In the data rows, 128 means zero.
Some points, each followed by its number:
[64,162,160,125,88,90,85,107,132,132,143,97,132,124,92,132,80,65,119,122,44,187,183,83,154,178,81,139,102,
 131,105,30,86] 0
[152,99,150,189,118,174,154,210,148,173,134,170,88,207,129,129,168,138,106,169,69,151,32,79,217,218,133,109,210,
 180,49,180,104] 1
[116,155,148,125,102,152,180,133,198,86,171,169,117,174,92,145,219,143,115,152,170,129,34,133,169,126,216,96,167,
 83,150,144,120] 2
[118,157,143,69,132,97,143,122,106,144,86,128,146,109,157,130,132,203,145,77,226,125,135,155,131,78,154,175,86,
 140,174,127,170] 3
[105,188,140,118,120,116,128,248,155,195,53,100,107,189,133,109,173,132,95,125,95,226,93,101,202,178,164,154,149,
 149,140,74,75] 4
[98,110,0,177,118,137,124,121,165,89,135,183,80,154,153,90,119,136,123,132,185,160,103,168,88,14,137,123,113,
 110,171,73,170] 5
[93,192,145,111,88,131,70,55,141,94,202,133,169,112,150,108,100,88,142,110,69,142,162,114,95,152,128,126,89,
 110,128,99,93] 6
[97,175,115,127,169,42,112,117,119,169,177,88,111,121,110,168,161,161,152,72,85,169,111,98,157,181,183,87,127,
 142,127,74,66] 7
[55,141,200,78,116,116,109,128,143,92,138,141,137,196,82,132,135,41,90,133,123,59,176,144,45,99,103,76,113,
 62,163,86,132] 8
[138,97,127,120,141,91,102,80,148,110,136,96,127,116,210,93,112,99,114,106,112,159,138,108,106,111,91,127,120,
 138,131,113,145] 9
[157,85,108,140,131,90,84,105,115,98,182,93,99,78,150,123,46,77,124,105,104,187,184,121,147,109,53,151,116,
 114,115,111,125] 10
[131,130,128,150,97,132,107,166,148,158,92,106,101,99,156,140,154,181,118,152,104,195,110,136,229,188,115,121,197,
 172,126,132,151] 11
[170,65,111,128,168,131,161,209,111,175,51,121,123,128,151,114,140,186,134,131,188,117,92,118,121,87,153,129,118,
 127,156,179,133] 12
[221,67,49,153,109,167,174,159,136,141,125,102,73,111,199,82,128,172,148,216,181,132,47,164,162,201,138,98,166,
 191,86,230,143] 13
[158,124,158,218,120,146,147,135,116,173,180,141,107,106,101,103,161,79,147,127,43,119,86,68,155,145,101,50,84,
 144,141,93,118] 14
[125,153,175,93,83,107,136,87,165,93,205,141,147,89,132,135,202,131,145,138,133,151,104,158,146,153,188,80,122,
 112,130,90,100] 15
[105,121,171,140,122,163,211,119,142,112,94,154,131,140,142,125,173,164,113,157,179,141,98,176,197,127,207,124,185,
 132,99,109,182] 16
[103,95,229,138,210,115,152,149,102,152,143,210,132,198,47,117,86,121,123,97,149,44,208,123,59,0,126,101,131,
 108,138,162,140] 17
[81,158,69,100,92,115,105,56,153,67,169,76,55,94,138,169,103,93,92,101,112,149,107,115,102,167,92,160,118,
 130,162,66,120] 18
[103,156,68,94,149,101,129,113,110,170,126,127,108,99,161,106,144,178,144,140,116,121,132,103,135,167,175,57,154,
 147,119,125,107] 19
[60,106,125,92,207,63,159,149,153,171,51,108,122,141,164,48,103,93,122,177,140,129,207,119,45,76,172,108,71,
 143,129,59,104] 20
[167,41,91,127,110,172,147,138,140,117,144,105,71,86,128,167,142,132,48,169,191,171,123,137,136,107,98,133,98,
 125,144,168,170] 21
[155,144,134,201,118,150,159,70,138,105,100,142,65,106,99,140,142,122,162,111,175,91,84,151,82,87,105,111,121,
 78,191,170,167] 22
[160,72,108,126,147,150,169,139,139,135,169,125,147,126,145,138,142,128,103,170,120,129,131,102,161,139,158,109,178,
 159,71,180,146] 23
[78,80,163,72,195,90,171,145,83,127,87,177,154,198,152,109,139,115,103,171,169,67,200,133,59,61,183,98,98,
 111,92,84,155] 24
[0,153,183,17,172,67,149,146,129,156,90,131,172,179,144,107,120,136,127,133,156,162,180,119,126,100,232,97,111,
 134,96,29,123] 25
[129,106,137,105,109,122,160,138,127,93,115,75,161,122,129,96,129,79,115,171,79,79,133,133,93,137,98,144,93,
 127,160,99,81] 26
[140,113,90,115,127,167,168,115,134,83,119,164,109,148,140,156,135,191,119,154,213,123,92,170,122,154,175,133,157,
 141,81,168,145] 27
[149,49,14,195,98,92,117,80,133,91,109,127,67,111,194,125,112,188,133,154,193,177,141,170,119,94,128,106,206,
 110,130,149,168] 28
[161,41,128,148,162,117,65,171,118,161,159,131,96,139,127,85,102,74,183,143,120,56,139,146,0,99,97,29,83,
 139,169,201,64] 29
[217,72,60,143,126,179,160,142,120,140,132,101,81,106,193,107,117,149,143,162,150,138,82,167,131,188,138,133,191,
 182,82,232,130] 30
[178,96,133,167,162,158,76,111,113,97,174,153,162,91,75,114,37,58,171,61,123,0,179,117,0,0,36,137,24,
 67,255,154,148] 31
[105,161,87,179,129,98,105,138,121,140,99,90,141,155,149,104,87,130,103,109,83,211,126,66,104,97,94,166,77,
 176,119,25,83] 32
[61,79,144,51,120,10,126,225,165,160,23,91,144,147,224,85,186,173,127,177,136,206,142,178,149,182,205,131,165,
 151,104,43,147] 33
[121,119,138,128,164,129,99,84,85,139,191,161,134,108,103,117,102,113,118,99,151,77,228,135,132,76,131,90,169,
 118,98,145,148] 34
[102,115,170,52,135,110,97,126,127,103,174,169,184,122,126,130,126,103,112,148,121,64,208,136,108,125,133,116,129,
 124,112,147,166] 35
[132,216,180,113,88,124,73,115,116,134,98,106,198,75,173,102,63,152,192,97,112,149,116,150,130,94,92,234,36,
 148,199,143,158] 36
[141,123,183,176,61,201,118,105,144,112,202,86,169,108,62,142,129,84,162,157,65,114,80,131,197,172,84,80,155,
 128,96,124,143] 37
[152,54,110,150,165,109,121,114,102,65,75,137,167,151,149,86,85,118,161,153,113,34,201,120,27,23,111,133,112,
 87,150,151,96] 38
[132,114,148,135,160,149,113,85,86,131,213,205,116,98,114,129,104,137,143,111,133,59,210,137,130,114,124,100,147,
 129,130,132,171] 39
[111,130,172,104,104,68,97,177,150,180,94,112,136,70,229,118,144,201,131,100,102,255,98,129,255,167,146,133,143,
 170,130,59,224] 40
[137,97,86,121,118,178,170,105,148,79,105,153,107,161,137,126,151,182,123,139,199,114,58,161,130,139,172,136,159,
 135,68,172,127] 41
[111,84,147,173,102,154,146,138,177,140,189,181,83,151,164,82,201,143,108,173,132,185,95,183,220,190,181,51,239,
 156,45,113,170] 42
[155,108,174,123,127,114,73,137,110,138,118,140,125,112,121,110,89,170,158,86,149,88,177,188,84,104,82,138,132,
 130,155,170,157] 43
[128,127,162,81,146,113,72,163,102,145,157,131,146,93,128,146,116,135,136,109,159,118,193,106,111,76,111,143,49,
 122,183,155,158] 44
[66,173,200,91,110,93,95,130,93,174,131,104,164,75,122,103,127,121,157,96,80,154,180,119,116,118,132,105,59,
 106,218,57,131] 45
[97,132,175,117,70,70,99,178,123,187,136,123,133,69,255,110,152,186,155,109,97,255,131,144,255,163,153,121,152,
 159,132,48,227] 46
[183,86,122,186,125,183,159,217,144,179,139,161,71,223,83,139,178,127,117,186,64,158,24,67,219,222,116,134,212,
 175,47,191,114] 47
[128,125,150,109,108,107,46,116,153,98,189,103,102,100,114,90,110,50,136,137,92,56,149,161,75,185,29,111,127,
 147,114,113,150] 48
[111,107,149,100,87,169,151,79,141,74,136,180,139,106,98,153,166,172,117,169,213,107,212,170,132,91,193,113,171,
 79,141,146,183] 49
[222,134,116,184,108,185,130,118,127,113,186,158,152,94,134,101,106,124,167,129,156,57,61,123,101,97,101,104,115,
 127,143,200,136] 50
[199,106,44,198,147,127,142,94,134,19,88,125,149,161,108,172,85,127,115,109,82,124,126,50,172,132,88,176,178,
 83,60,202,87] 51
[143,139,84,155,113,184,177,84,192,143,148,154,70,104,133,168,163,161,110,162,154,167,59,155,189,165,182,74,162,
 138,123,153,140] 52
[66,101,173,104,170,83,111,115,114,96,173,147,138,129,119,100,105,86,136,150,81,127,202,101,101,133,165,36,116,
 147,95,78,108] 53
[139,156,72,156,143,165,67,53,94,80,150,122,119,97,88,202,72,131,96,4,156,153,178,106,100,63,53,175,100,
 91,158,161,121] 54
[148,108,94,99,96,159,222,44,121,79,90,101,152,90,182,206,185,206,131,190,188,163,115,158,160,174,223,121,157,
 94,111,140,131] 55
[131,167,159,121,61,171,149,137,145,118,128,170,120,102,136,147,150,188,112,153,158,133,141,174,239,149,143,132,184,
 144,100,159,215] 56
[44,176,143,47,132,15,25,83,90,144,165,88,163,77,175,118,136,146,169,116,88,140,190,152,93,168,148,102,116,
 146,142,110,94] 57
[80,116,186,99,139,142,132,45,116,101,142,138,160,86,95,198,100,97,123,109,151,56,214,137,34,43,139,129,58,
 92,177,112,145] 58
[85,101,115,153,161,85,83,124,116,144,125,164,93,160,92,102,120,109,111,81,170,119,220,182,85,73,124,108,197,
 138,120,156,150] 59
[99,189,126,82,141,115,83,73,140,58,166,175,122,164,78,185,122,94,108,88,160,102,134,144,101,121,127,168,81,
 84,109,90,105] 60
[126,116,170,105,166,107,117,156,95,154,109,93,158,144,96,126,79,79,130,118,95,85,188,86,24,34,82,131,12,
 92,169,99,93] 61
[181,120,25,139,99,102,69,92,148,47,103,87,75,95,177,178,87,153,83,108,129,210,143,127,160,149,74,174,196,
 88,81,183,146] 62
[69,146,108,30,106,178,124,96,122,107,230,177,107,131,95,160,161,176,113,172,213,129,175,191,170,157,194,122,170,
 149,64,125,189] 63
[86,121,110,207,156,87,141,87,159,63,96,169,143,237,111,61,99,87,126,187,74,96,81,67,67,83,131,106,156,
 114,66,62,104] 64
[86,208,178,76,126,154,106,106,66,221,180,175,155,70,84,130,93,161,158,91,115,78,172,127,124,132,136,137,68,
 168,173,131,152] 65
[58,115,157,26,141,6,139,227,178,154,30,74,127,156,211,85,184,166,122,162,131,205,121,193,145,193,199,141,171,
 152,83,60,167] 66
[114,179,107,94,137,113,106,116,130,109,208,132,157,120,115,110,113,77,116,89,107,119,157,131,121,167,123,156,142,
 159,111,122,67] 67
[124,161,168,130,80,115,79,86,186,66,185,118,193,121,123,89,142,65,198,104,99,58,147,165,24,95,104,107,84,
 75,223,90,52] 68
[188,142,101,189,116,159,112,152,128,169,202,127,125,113,126,96,115,100,132,156,64,111,86,102,178,171,85,42,136,
 142,152,120,83] 69
[27,171,165,33,93,57,60,95,116,89,127,80,151,113,124,154,96,73,89,118,38,168,236,108,134,194,113,149,140,
 111,83,63,131] 70
[114,217,143,40,135,159,171,126,103,139,158,191,137,130,101,142,150,189,135,151,223,129,149,223,206,159,198,138,188,
 143,81,147,180] 71
[102,138,107,91,159,95,130,98,105,148,121,125,138,118,157,130,137,149,138,146,101,136,134,100,137,173,185,64,139,
 161,136,109,120] 72
[93,169,150,77,175,146,195,150,124,174,108,193,122,131,52,165,182,153,110,61,225,117,111,147,155,66,226,138,125,
 63,191,80,152] 73
[115,128,90,39,108,144,125,97,129,85,144,99,162,121,113,143,116,121,150,147,141,42,142,155,32,152,109,146,73,
 121,145,172,89] 74
[48,176,133,57,127,55,31,98,85,118,164,100,172,81,176,139,112,141,168,116,101,146,211,158,95,198,139,102,118,
 132,139,89,62] 75
[113,133,110,135,119,103,163,127,134,186,85,131,97,120,162,162,165,146,95,119,156,229,52,91,214,191,180,145,177,
 152,128,122,169] 76
[127,165,164,152,138,174,178,63,130,158,185,155,94,112,24,143,161,108,169,120,133,66,107,116,94,111,165,70,76,
 129,189,99,72] 77
[157,140,90,160,70,156,152,84,158,83,116,98,94,113,155,152,164,160,107,139,136,198,29,90,252,202,128,125,163,
 133,93,141,130] 78
[141,136,169,144,124,138,63,143,121,126,129,139,134,108,122,95,113,111,175,85,162,82,165,191,84,100,80,156,114,
 110,156,181,158] 79
[157,186,142,136,110,130,96,146,132,118,111,96,154,134,105,155,109,99,110,73,65,168,100,47,150,149,55,167,90,
 125,131,144,84] 80
[249,156,100,152,115,167,66,60,138,67,200,137,126,81,89,184,110,117,147,51,188,76,146,160,62,34,74,194,41,
 88,212,141,93] 81
[107,140,181,99,102,59,105,179,134,198,95,129,126,87,255,81,147,179,134,111,114,255,122,124,255,153,147,131,142,
 159,155,47,205] 82
[161,177,138,129,118,154,92,55,152,77,191,133,133,90,112,181,80,108,136,58,186,94,132,158,61,35,90,185,29,
 66,217,131,96] 83
[140,142,135,79,122,143,170,134,108,146,88,146,140,134,132,139,172,207,158,175,186,121,119,163,179,167,194,105,180,
 142,86,156,184] 84
[112,90,48,105,139,137,162,186,113,125,128,122,51,155,121,138,127,136,101,156,162,84,152,190,83,131,160,104,195,
 170,92,135,152] 85
[130,86,97,141,62,99,46,184,145,128,80,92,59,85,202,102,154,153,96,137,165,255,125,215,190,214,98,128,201,
 170,33,158,194] 86
[99,200,98,112,144,110,103,53,103,122,110,80,89,91,101,200,142,152,120,83,177,170,147,87,133,123,127,115,82,
 96,174,112,106] 87
[140,106,106,134,92,99,33,189,133,103,118,75,86,125,179,118,142,87,122,111,85,179,171,132,105,170,43,175,108,
 145,121,139,148] 88
[136,143,113,96,160,104,115,93,103,102,120,106,162,70,155,138,101,161,187,115,139,81,155,113,77,52,112,148,18,
 110,215,133,84] 89
[130,95,81,135,110,178,186,105,145,87,121,153,64,150,150,110,151,183,129,161,213,105,72,157,119,150,173,151,166,
 134,75,160,140] 90
[154,160,209,93,130,89,68,212,113,186,160,117,176,84,182,46,51,75,203,94,87,98,170,154,67,61,43,148,42,
 154,187,113,156] 91
[210,73,62,138,120,162,175,138,118,131,138,102,93,41,197,109,140,154,160,154,182,128,65,160,155,189,136,129,165,
 205,85,211,105] 92
[127,60,164,191,164,205,183,220,175,175,75,136,111,202,128,75,162,108,100,178,96,138,66,108,127,117,145,106,180,
 133,101,147,173] 93
[131,121,70,93,200,176,201,153,132,162,144,228,156,174,108,82,122,202,172,151,188,45,153,166,121,83,234,86,177,
 167,86,168,123] 94
[190,130,92,195,155,144,90,104,133,92,146,98,142,116,106,174,79,77,100,115,67,110,111,65,121,119,45,169,115,
 44,154,180,93] 95
[148,158,91,128,124,164,50,55,95,112,145,112,129,71,82,186,82,111,111,48,125,145,185,93,115,85,49,168,100,
 102,160,159,117] 96
[181,111,113,185,120,181,168,190,140,170,138,141,110,198,91,118,168,146,113,149,74,146,39,90,228,220,126,110,233,
 182,41,180,110] 97
[102,136,106,109,73,159,92,37,142,43,177,141,127,137,80,146,131,68,90,141,121,123,176,175,117,143,106,121,167,
 86,81,124,157] 98
[101,152,201,117,122,155,168,184,100,185,95,144,149,155,120,118,175,159,139,134,102,154,97,93,226,208,153,114,190,
 170,98,130,194] 99
[143,132,96,162,101,180,236,88,134,119,153,133,80,118,169,150,184,166,102,157,167,166,47,123,189,197,192,70,153,
 133,104,150,134] 100
[215,66,44,163,143,155,176,143,129,147,146,113,85,82,195,114,121,164,147,142,160,134,62,147,175,161,150,138,166,
 187,85,228,111] 101
[122,208,156,96,169,141,206,10,86,158,131,138,162,135,62,142,154,131,118,76,154,101,95,43,152,137,196,160,83,
 123,137,102,89] 102
[104,190,200,156,107,192,140,11,111,98,182,190,179,136,53,136,102,131,76,131,114,42,139,98,112,116,104,100,116,
 138,118,142,116] 103
[219,78,52,157,134,161,168,140,142,136,124,114,78,87,180,116,131,170,137,155,150,133,61,155,136,190,141,119,157,
 198,65,223,127] 104
[85,200,172,74,132,86,57,119,103,176,147,98,163,85,105,158,123,100,187,45,52,132,158,117,81,145,103,166,62,
 105,169,91,113] 105
[121,148,145,102,126,94,100,105,126,118,144,144,113,92,93,131,112,98,136,106,125,137,169,140,106,110,100,172,118,
 96,159,105,145] 106
[84,186,184,50,96,160,103,113,167,91,169,128,188,124,76,129,126,77,126,115,179,54,178,202,64,86,129,207,99,
 88,163,109,161] 107
[40,108,164,19,138,0,128,217,206,171,44,85,134,135,218,87,165,153,133,172,157,210,121,179,151,197,170,131,155,
 152,100,49,155] 108
[195,123,94,186,123,147,123,133,215,144,232,132,98,109,122,84,119,103,145,128,29,108,103,127,141,155,117,74,132,
 151,160,134,77] 109
[108,114,147,106,176,149,191,134,102,188,160,145,137,151,54,115,137,113,126,149,123,72,153,83,115,120,199,99,115,
 143,97,105,71] 110
[130,166,176,71,148,151,106,103,85,171,178,182,158,227,94,144,148,155,172,103,135,140,142,147,199,170,150,108,153,
 169,82,174,131] 111
[106,178,98,145,137,109,90,163,87,145,53,109,131,169,146,104,74,118,108,120,76,174,120,124,146,151,40,219,119,
 176,95,100,135] 112
[141,117,122,180,145,133,107,162,112,159,142,112,138,165,117,101,72,47,128,94,56,122,92,84,108,144,8,124,126,
 163,95,126,93] 113
[156,149,69,152,78,155,175,91,150,86,171,104,88,96,135,160,166,146,75,149,101,167,67,130,237,214,156,116,210,
 131,92,103,118] 114
[168,112,114,155,90,146,127,172,165,106,104,99,145,119,147,134,132,116,103,81,127,173,98,116,151,105,104,188,124,
 120,153,123,105] 115
[48,142,179,107,122,99,109,144,146,114,160,126,134,153,67,115,126,38,117,127,119,52,174,100,51,105,109,83,115,
 54,174,91,142] 116
[129,126,175,132,200,79,135,141,102,151,64,142,150,191,58,164,131,112,137,87,141,67,162,100,88,80,142,131,143,
 98,118,159,118] 117
[144,99,152,147,215,142,155,162,110,172,112,193,137,185,54,130,99,113,129,121,149,28,201,112,48,18,129,107,141,
 100,255,143,156] 118
[155,126,77,118,106,166,178,113,140,91,108,156,107,108,136,140,141,195,133,135,195,124,75,151,137,133,177,122,160,
 136,66,172,129] 119
[45,176,148,62,129,57,68,83,104,121,162,115,155,90,161,125,136,138,161,125,95,141,205,140,103,181,159,116,86,
 114,136,67,74] 120
[179,195,120,181,118,208,187,101,129,138,172,191,139,181,74,139,169,213,176,106,140,116,7,156,241,197,178,134,215,
 134,96,162,112] 121
[114,94,127,86,188,92,86,98,131,141,226,120,125,114,171,128,96,63,138,146,103,40,177,120,33,126,104,76,79,
 136,122,151,111] 122
[112,147,159,214,129,152,165,100,186,108,156,199,118,240,130,70,183,63,145,149,103,116,27,152,141,156,143,63,201,
 142,68,77,98] 123
Which two points above are nearest to each new point? Their numbers follow each, nearest first.
[166,125,164,152,42,106,115,143,165,63,107,63,165,103,86,122,159,99,142,171,87,134,95,141,133,183,113,168,123,
 105,120,141,50] 26 115
[117,97,101,138,164,127,136,121,102,131,93,125,104,114,90,134,101,88,107,115,122,94,169,68,90,80,88,135,56,
 148,153,122,109] 61 106
[170,54,109,140,126,170,133,125,132,101,81,178,139,133,149,139,125,195,113,170,178,45,194,166,138,57,111,154,149,
 113,108,193,235] 49 43
[147,113,79,187,115,157,159,123,171,96,154,157,92,129,159,100,119,135,125,167,164,170,124,164,83,7,123,124,128,
 104,196,69,154] 5 22
[78,178,149,128,163,115,144,52,77,128,84,119,196,137,71,155,92,105,130,112,76,38,162,29,78,76,110,148,53,
 111,153,122,81] 61 58
[89,104,137,82,89,177,141,144,133,116,203,176,84,124,93,146,175,166,75,186,183,192,164,186,224,191,255,68,220,
 123,53,132,210] 63 42
[41,81,134,98,157,63,143,111,111,148,105,105,118,126,187,93,115,95,105,173,144,105,197,106,53,68,177,125,90,
 146,128,62,119] 20 24
[145,115,105,122,153,153,143,133,77,163,102,94,122,153,136,118,83,94,103,126,156,104,161,88,64,80,75,75,53,
 141,129,133,114] 61 44
[168,99,93,153,127,164,160,182,145,127,158,171,98,165,142,98,153,161,147,156,123,81,76,127,157,59,164,96,180,
 124,135,153,153] 23 41
[98,151,143,130,133,103,126,255,159,198,66,112,121,183,122,127,165,143,111,107,75,224,77,89,161,156,144,163,156,
 154,113,89,80] 4 11
[152,70,108,102,147,166,163,157,94,139,96,190,123,130,149,148,93,197,162,159,186,59,162,107,88,34,128,144,119,
 89,129,206,148] 12 38
[95,162,180,150,99,109,133,82,147,162,184,97,115,126,107,109,163,58,154,184,53,95,114,122,120,164,111,84,118,
 129,177,62,134] 14 26
[152,197,132,161,64,125,116,48,152,99,184,90,165,74,134,126,131,81,165,121,102,145,64,118,123,188,85,137,46,
 133,169,112,88] 6 80
[152,123,157,130,123,123,72,143,93,150,128,144,159,102,130,104,97,105,171,112,174,68,163,194,69,96,90,131,123,
 120,157,164,180] 79 43
[101,155,218,61,130,148,181,97,114,181,220,159,158,120,95,155,194,102,146,131,153,70,127,138,160,166,228,64,102,
 127,133,110,133] 15 110
[118,92,79,189,113,133,180,120,167,70,135,170,82,150,163,104,102,140,127,123,199,171,99,157,104,11,133,126,122,
 94,179,77,164] 5 22
[94,78,134,102,93,102,165,139,207,89,105,118,91,153,126,128,181,90,73,185,148,140,99,139,195,174,143,118,188,
 109,83,87,170] 16 23
[99,180,148,133,155,153,154,86,92,134,112,134,186,140,79,179,113,117,135,96,62,130,157,14,119,70,116,129,70,
 120,146,115,85] 80 102
[114,116,163,95,137,92,120,167,126,149,129,110,183,151,134,107,98,86,166,158,76,60,177,124,32,128,117,116,114,
 141,107,101,74] 26 122
[155,136,102,124,136,145,160,97,109,85,134,153,137,106,113,156,90,143,148,115,171,66,146,169,82,63,114,174,60,
 125,172,145,111] 89 83
[140,102,124,188,121,130,130,154,128,147,111,105,100,112,168,120,139,161,114,114,115,181,71,119,219,202,127,94,180,
 130,129,129,153] 11 76
[95,136,201,126,92,100,67,97,133,106,167,78,122,108,67,116,105,50,110,138,76,76,206,141,97,111,85,106,121,
 82,176,109,154] 116 106
[150,121,168,134,140,130,128,206,133,186,109,108,176,156,108,82,139,103,138,115,47,83,99,74,106,181,95,141,79,
 160,121,171,64] 113 80
[130,162,100,139,113,11,66,146,131,119,76,59,179,116,184,116,119,128,158,156,79,193,129,99,161,109,55,188,91,
 107,170,83,79] 32 112
[92,135,137,112,134,103,125,210,152,198,78,96,107,189,135,125,172,141,77,137,131,218,66,99,193,181,171,154,167,
 122,113,87,75] 4 76
[145,117,145,130,130,115,76,151,111,125,125,141,130,98,128,88,83,102,182,91,155,72,147,175,69,101,74,147,116,
 94,149,186,180] 79 43
[117,106,143,126,114,127,161,108,138,165,119,102,89,133,155,109,173,149,67,127,140,192,75,89,214,183,149,111,149,
 174,84,125,159] 76 11
[124,205,119,83,116,166,201,84,108,75,89,145,174,96,130,202,147,226,164,113,240,97,82,165,134,125,199,189,119,
 117,161,137,121] 3 119
[131,140,56,248,161,190,181,102,148,86,103,138,79,199,36,146,76,68,61,79,119,108,96,60,54,0,84,166,82,
 75,181,78,104] 95 22
[164,56,109,126,141,174,149,143,97,81,87,178,117,117,143,166,70,182,110,177,190,98,182,161,137,71,123,144,152,
 123,115,205,209] 27 21
[71,158,120,52,152,88,178,115,139,119,108,117,85,155,116,199,192,160,139,130,229,157,152,149,121,124,255,120,143,
 82,105,71,126] 73 25
[142,53,96,128,101,163,142,85,97,74,158,156,149,92,161,104,96,166,139,205,99,66,185,123,124,101,146,84,131,
 112,120,204,97] 23 39
[212,103,63,175,91,180,115,138,171,97,198,160,108,125,128,137,141,130,91,144,95,142,91,135,183,172,151,99,217,
 134,82,196,138] 23 114
[86,169,135,121,178,148,129,73,86,135,119,95,173,140,84,158,91,123,124,101,64,81,147,25,99,88,127,105,61,
 100,146,141,82] 61 89
[115,74,129,172,75,158,152,136,175,134,174,210,77,157,157,85,165,117,117,187,120,190,82,183,220,190,201,68,255,
 136,57,117,187] 42 16
[150,116,115,141,178,132,110,143,93,162,106,105,105,121,97,141,88,107,107,140,141,105,171,74,72,108,80,154,64,
 159,153,134,138] 44 61
[115,133,82,84,141,120,93,115,165,97,174,140,98,111,120,153,111,148,125,133,170,109,162,158,58,89,144,102,73,
 106,138,139,88] 74 106
[127,65,133,106,150,153,126,104,95,109,143,140,175,117,96,111,54,87,147,162,155,15,202,148,0,11,108,129,47,
 37,157,187,130] 38 58
[112,126,145,102,106,98,114,127,157,68,101,85,165,156,133,90,122,95,117,112,133,102,130,151,66,113,109,185,113,
 97,145,99,99] 26 106
[81,97,140,82,178,81,108,153,111,69,91,138,174,193,95,142,55,142,113,151,125,76,255,125,35,39,109,161,102,
 66,144,130,97] 38 61
[138,98,95,169,98,144,67,76,127,69,169,109,92,109,71,148,86,39,112,115,144,51,182,138,2,49,54,129,50,
 51,188,185,144] 31 83
[164,196,89,186,179,121,85,118,111,144,152,115,135,165,75,123,53,85,161,82,34,58,79,70,46,138,25,181,93,
 150,149,172,9] 113 95
[112,119,114,132,130,141,187,122,125,162,7,126,103,146,163,129,178,156,111,76,151,198,68,112,206,137,154,70,144,
 161,104,125,183] 76 16
[167,64,110,179,135,139,151,160,168,145,123,111,85,163,118,131,147,99,56,120,118,176,66,90,181,96,121,120,154,
 112,132,99,121] 115 23
[71,70,141,141,150,155,162,89,140,102,134,192,106,174,101,93,93,59,127,185,158,33,173,152,49,65,130,97,171,
 141,104,96,206] 24 59
[45,0,131,87,175,70,161,134,94,149,74,101,115,126,179,91,109,121,128,135,137,138,170,106,42,99,177,105,72,
 148,128,56,119] 20 24
[155,69,103,130,157,140,144,93,105,89,141,165,132,132,63,155,105,126,110,128,182,49,207,92,88,78,114,115,138,
 90,112,206,137] 34 39
[157,118,100,185,114,148,79,61,102,95,184,106,134,85,88,137,73,68,83,122,40,127,184,74,161,130,74,85,140,
 68,146,147,118] 95 10
[59,152,161,75,150,90,97,106,127,94,136,134,131,166,88,145,104,91,125,123,184,91,180,202,25,84,155,116,98,
 88,164,104,119] 8 116
[84,115,133,120,164,72,43,146,96,162,153,89,99,109,163,99,44,59,108,89,107,159,227,94,55,101,36,154,71,
 157,163,104,144] 10 9
[117,97,96,133,91,185,160,79,142,109,139,176,94,143,106,113,159,126,70,197,129,150,131,155,218,211,174,91,230,
 147,35,159,170] 42 114
[101,110,160,206,128,138,139,124,118,209,177,109,111,97,90,82,137,96,135,129,44,106,114,98,166,134,99,35,73,
 150,151,94,115] 14 69
[112,133,151,146,143,157,91,110,127,155,152,176,110,156,74,132,156,73,133,109,155,98,122,146,109,126,136,100,150,
 101,159,149,118] 106 79
[136,102,78,181,124,110,154,114,126,111,144,99,128,123,157,82,85,124,136,151,65,86,144,152,86,127,88,102,155,
 118,99,127,89] 26 9
[112,234,244,138,153,97,104,144,139,188,148,153,221,148,66,87,148,81,203,72,0,87,102,45,129,150,116,115,68,
 152,186,125,53] 105 45
[174,115,156,186,167,113,129,153,121,162,112,128,173,131,108,133,148,137,137,69,114,106,58,89,139,99,121,117,100,
 104,198,157,106] 115 12
[176,104,134,195,131,126,122,168,179,65,39,147,158,177,167,85,139,148,142,113,127,123,101,162,88,68,109,146,146,
 59,171,156,180] 115 22
[167,124,142,159,144,140,152,195,106,159,29,112,103,121,103,138,130,147,114,157,145,72,105,100,102,51,124,187,99,
 111,194,144,133] 12 115
[172,88,199,137,39,112,45,139,146,83,166,99,157,82,160,108,128,99,123,126,97,166,148,156,120,155,52,126,153,
 95,136,156,201] 88 48
[150,108,96,181,116,148,142,108,179,90,151,168,94,129,155,91,120,135,133,118,175,173,104,171,110,6,148,144,110,
 101,181,70,194] 5 22
[167,112,110,139,119,120,145,168,151,114,115,61,134,113,117,101,120,119,128,183,71,65,142,119,81,156,95,148,112,
 133,153,96,92] 26 74
[151,133,119,151,88,128,138,164,161,97,91,94,132,107,134,124,130,115,106,111,112,146,78,106,138,105,90,197,146,
 90,160,153,124] 115 80
[157,118,106,162,78,115,125,68,128,35,125,71,147,80,97,176,100,143,141,140,124,130,158,114,130,83,82,174,40,
 61,170,106,81] 89 106
[121,101,121,178,83,178,160,81,136,116,174,177,71,152,111,133,173,128,75,189,133,145,131,144,209,174,172,79,236,
 137,33,144,171] 42 52
[119,166,106,122,164,167,144,169,87,148,63,156,113,130,109,176,113,200,100,90,219,128,120,132,111,78,144,189,98,
 118,183,134,151] 3 12
[123,134,102,123,125,158,174,114,124,158,118,100,67,140,184,137,152,140,96,115,145,191,79,90,201,175,181,143,151,
 161,97,125,149] 76 100
[125,142,162,130,143,144,124,115,131,150,153,164,130,175,59,130,147,75,140,80,135,108,135,156,107,123,140,112,157,
 116,140,105,139] 106 117
[169,185,95,160,136,119,99,81,139,59,112,90,188,164,109,133,64,50,135,82,69,67,92,47,33,93,33,173,64,
 79,131,155,59] 95 80
[116,117,153,112,182,115,151,194,102,249,104,151,50,133,103,177,177,171,101,104,152,178,150,132,219,138,242,112,138,
 139,115,113,168] 76 99
[121,123,146,136,147,173,182,112,111,165,172,87,101,62,79,171,138,124,106,144,132,105,140,117,117,118,121,126,30,
 143,163,104,110] 77 110
[149,118,106,126,112,131,159,124,132,171,90,126,94,133,142,135,191,154,158,119,136,206,81,94,211,181,176,111,160,
 156,85,116,166] 76 11
